(in the rows, 128 means zero)
Named moves (each a turn or a mirror), then the moves between two rows, first move first; the first pair answered:
puva (before -> after):
[130 155 121 143 109 140 120 141] -> [114 146 117 128 135 162 121 124]
[120 125 137 128 121 111 134 132] -> [113 117 134 119 131 120 135 123]
[139 103 139 108 126  93 140  99] -> [143 107 138 113 122  88 139 105]
von (before -> after):
[114 133 149 133 140 152 133 165] -> [110 152 125 117 163 156 124 123]
[120  92 134 158 115 154 108  95] -> [152 120 119 123 129 114 114  72]
[179 148 134 130 136 109 109 162] -> [137 126 137 160 134 156  94 168]
[107 164 120 118 140 152 114  80] -> [166 164 142  99 113  93 146 128]
burop (before -> after):
[120 134 145 114 149 157 136 140] -> [117 139 140 116 143 153 125 101]
[129 125 133 129 163 166 122 163] -> [127 110 133 116 170 159 113 103]
[147 101 127 142 116 115 121 129] -> [149 107 125 146 113 115 117 127]
[136 142 108 141 117 127 137  77] -> [137 159 110 151 110 137 150 164]
Now pairs of rows:
(two moves a pair)
[141  62 113 197  97 154  81 143] -> [142  85  77 141 155 149  77  60]
burop then von
[112 114 108 118 159 145 126 112] -> [116 129 107 164 114 135 105 140]
puva then von
[103 181 120 147 101  99 129  85] -> [ 88 150 142 178  79 121 131 131]
von then von
[156 136 123 101 144 119 149 175] -> [123 115 128 105 160 158 146 172]
puva then von
[106 127 126 170  94 138  95 104] -> [124 146 108 128 123 115 105  66]
von then puva
[154 135 133 115 126 112 171 163] -> [111 120 136 154 115 160 149 169]
von then puva
[130  85 141 111 103 146 122 148] -> [126 123 127 140  83 145 101 149]
burop then burop
[141 112 163  95 128  87 160 103] -> [ 89 102 155 121 145 147 131  72]
von then von
[144  62 132 171 108 123 101 143] -> [118  91 109 182 119 150  81 116]
puva then burop
[ 97 124 106 124 154 186 117 169] -> [155 121 109  63 166 111 141 111]
burop then von
[124 112 153 127 109 150 142 168] -> [ 98 145 120 125 134 175 123 136]
von then burop
[181  79 125 100 111 101 162 152] -> [147 143  79 140 106 118 104  59]
puva then burop
[133 163 110 110 140 133 136 155] -> [160 147 124 111 123 102 144 150]
burop then puva
[152 101 140 140 114 112 135 142] -> [135  96 131 127 134 122 128  92]
burop then puva
[135 146 133 133  76  86 131 114] -> [ 96 145 119 145  93 126 112  87]
von then von
[125 117 144 148 103 124 136 161] -> [113  96 146 130 127 131 132  94]
burop then von
[136 105 116 157  84 132  96 115] -> [139  67 133 129 106 132 120 116]
burop then burop
[113 178 122 116 135 133 163 181] -> [ 99 139 124  81 167 140 168 100]
puva then burop
[128 102 117 145 139 166 110 151] -> [146 143  91 127 152 146 108 144]
von then burop
[ 97 147 174 108 138 127 109  92] -> [103 136 185  99 144 133 128 150]
burop then burop
[122 154  86 123 155 156 110 110] -> [158 110 120 101 148 129 149 175]
puva then burop
[118 140 143 128 125 142 140 165] -> [105 137 133 113 147 155 137 132]
von then burop
[ 57 100 141 127 161 198 122 116] -> [132  42 186 116 116 121 154 141]
puva then burop
[112 140 172 146  77 102 139 120] -> [110 134 166  93 122 101 155  84]
puva then von
[ 82 126 109 144 153 182  96  70] -> [155  87 170 142  88 108 147 191]
von then von
[122  97 102 100 181 182 144 161] -> [115 164  72 150 146 180 103 152]
burop then burop
[145  79 131 136 125 143 121 164] -> [167 116 104  99 148 115 121 113]
von then von
[100 201 108 129 127 130 115 118] -> [ 91 171 120  85 164 141 139 111]
von then puva
[112 110 150 115 164 139 165 125] -> [121 115 153 108 161 128 168 129]
von then von
[135 138 139  49 177 119 175 144] -> [152 207 113 115 107  77 119  89]
burop then puva
[127 137 146  75 185 131 150 135] -> [122 192 121 121 155 135 126 165]
burop then burop
[ 64 170 134 119 168 161 140 138] -> [ 83 199 125 158 128 139 122 151]
puva then von
[158  64 119 119 156 114 135 124] -> [155 119 100 159 127 119 115 188]
burop then burop
[135 147 115 112 151 118 128 175] -> [129 165 100 127 140 114 100 111]
burop then burop
[141 119 150 145  98 110 128 110] -> [140 111 148 118 122 113 141  93]
puva then von
[159 114 121 118 128 120 132 166] -> [136 132  94 112 156 143 113 113]
von then von
[157  99 120 117 109 107 128 127] -> [126  96 122 149 103 139 111 122]
von then burop
[ 95 159 149  95 153 113 148 111] -> [ 94 170 150 103 147 117 151 144]
burop then burop
[ 93 218 134 100 135 121 146 100] -> [ 86 182 162 104 133 148 171 179]
burop then von
[171 136 107  97 146  88 130 102] -> [144 131 121 164 103 123 122 188]
burop then von
[133  73 162  91 132 126 147 101] -> [103  76 159 146 105 161 115 110]
puva then von
[144 141 136 119 125 106 139 111] -> [107 129 136 144 130 146 123 108]
von then von
[154 172 112 114 111  94 130 107] -> [140  85 164 116 107 111 154 123]
von then burop
[ 87 109 160 101 110 115 127 105] -> [102 126 160 123  80  98 125 128]
puva then burop
[133 157 140 178 103 125 114 129] -> [112 158 126 155 143 148 112  85]
von then puva
[148 111 148 129 155 176 131 147] -> [162  99 154 126 141 150 128  94]
puva then burop
[146 112 151 142  81 104 144 166] -> [140 130 137 158  71  98 123 107]
burop then burop
[156 127  82 124 151 124 124 131] -> [133 108  93 148 141 155 117 151]
von then von
[157 100 110 109 137  94 132 106] -> [136  92 119 152 109 112 111  96]
von then burop
[170  95 111 146 113 101  95  84] -> [179  75 130 138 111  93 113 107]
puva then von
[ 92 161 126 110 135 129 104  82] -> [115 141 145  71 146 108 135 101]
von then puva
[114 180 144 154 121 162 128 146] -> [112 137 159 116 157 174 154 139]
puva then burop
[138  99 126 134 117  97 133 110] -> [122 107 122 162 104 114 119 128]
von then burop
[104 133 169 145  95 135 131 125] -> [ 93 137 164 143 107 150 130 126]
puva then burop
[140 102 139 160 105 158 135 226] -> [182 182  75  83 160 101 129 115]
von then von
[144 142 120 155 109 119 118 152] -> [112 136 109 150 137 152 108 122]
von then puva
[ 93 141 154  76 165 125 162  76] -> [ 92 169 153  98 151 137 169 186]
burop then burop
[140 110 127 131 123 124 115 119] -> [130 113 119 130 137 141 112 120]
burop then puva
[152 119 106 153 109 120 112 131] -> [126 109 102 145 134 146 110 109]
von then puva
[146 162 116  99 121  94 108  87] -> [102  97 149  85 156 149 131 108]
von then puva
[144 112  90 180  98 117  75  67] -> [157  88 119 193  70 102  93 126]
von then von
[100  77 153 149 130 170 142 139] -> [100 127 108 146 146 166 110  72]
puva then von
[ 99  99 172 134 122 144 141 113] -> [ 95 124 163 153 108 149 135 153]
burop then burop
[147  84 132 103 150  94 141  97] -> [107  68 132 130 150 137 126  97]
von then von
[ 88 158 167 150  89 147 155 138] -> [ 98 180 143 108 126 130 156  83]
puva then von
[108 150 191  95 104 107 171 130] -> [ 69 146 186 129 103 148 143 103]
von then burop
[ 80 106 175 122 110 142 133  77] -> [ 65 150 155 154 104 159 116 110]
burop then puva
[169  70 153  98 123  95 163 154] -> [ 92  94 121 171 117 170  95  80]
von then burop
[147 105 126 111 115 113 131  78] -> [136  80 143 112 117 128 143  98]
von then puva
[136 131 122 146 131 104  82  96] -> [112 118 123 122 176 148 101 142]
burop then puva
[102 205 101 100 141 111 131 140] -> [117 106 152  62 151  95 168 119]
von then burop
[109  86 105 149 154 169  94  85] -> [174  71 147 136 112 101 135 167]
von then von
[124  89 157 178  76 115 115 145] -> [103  56 164 138 126 140 127 106]
burop then puva
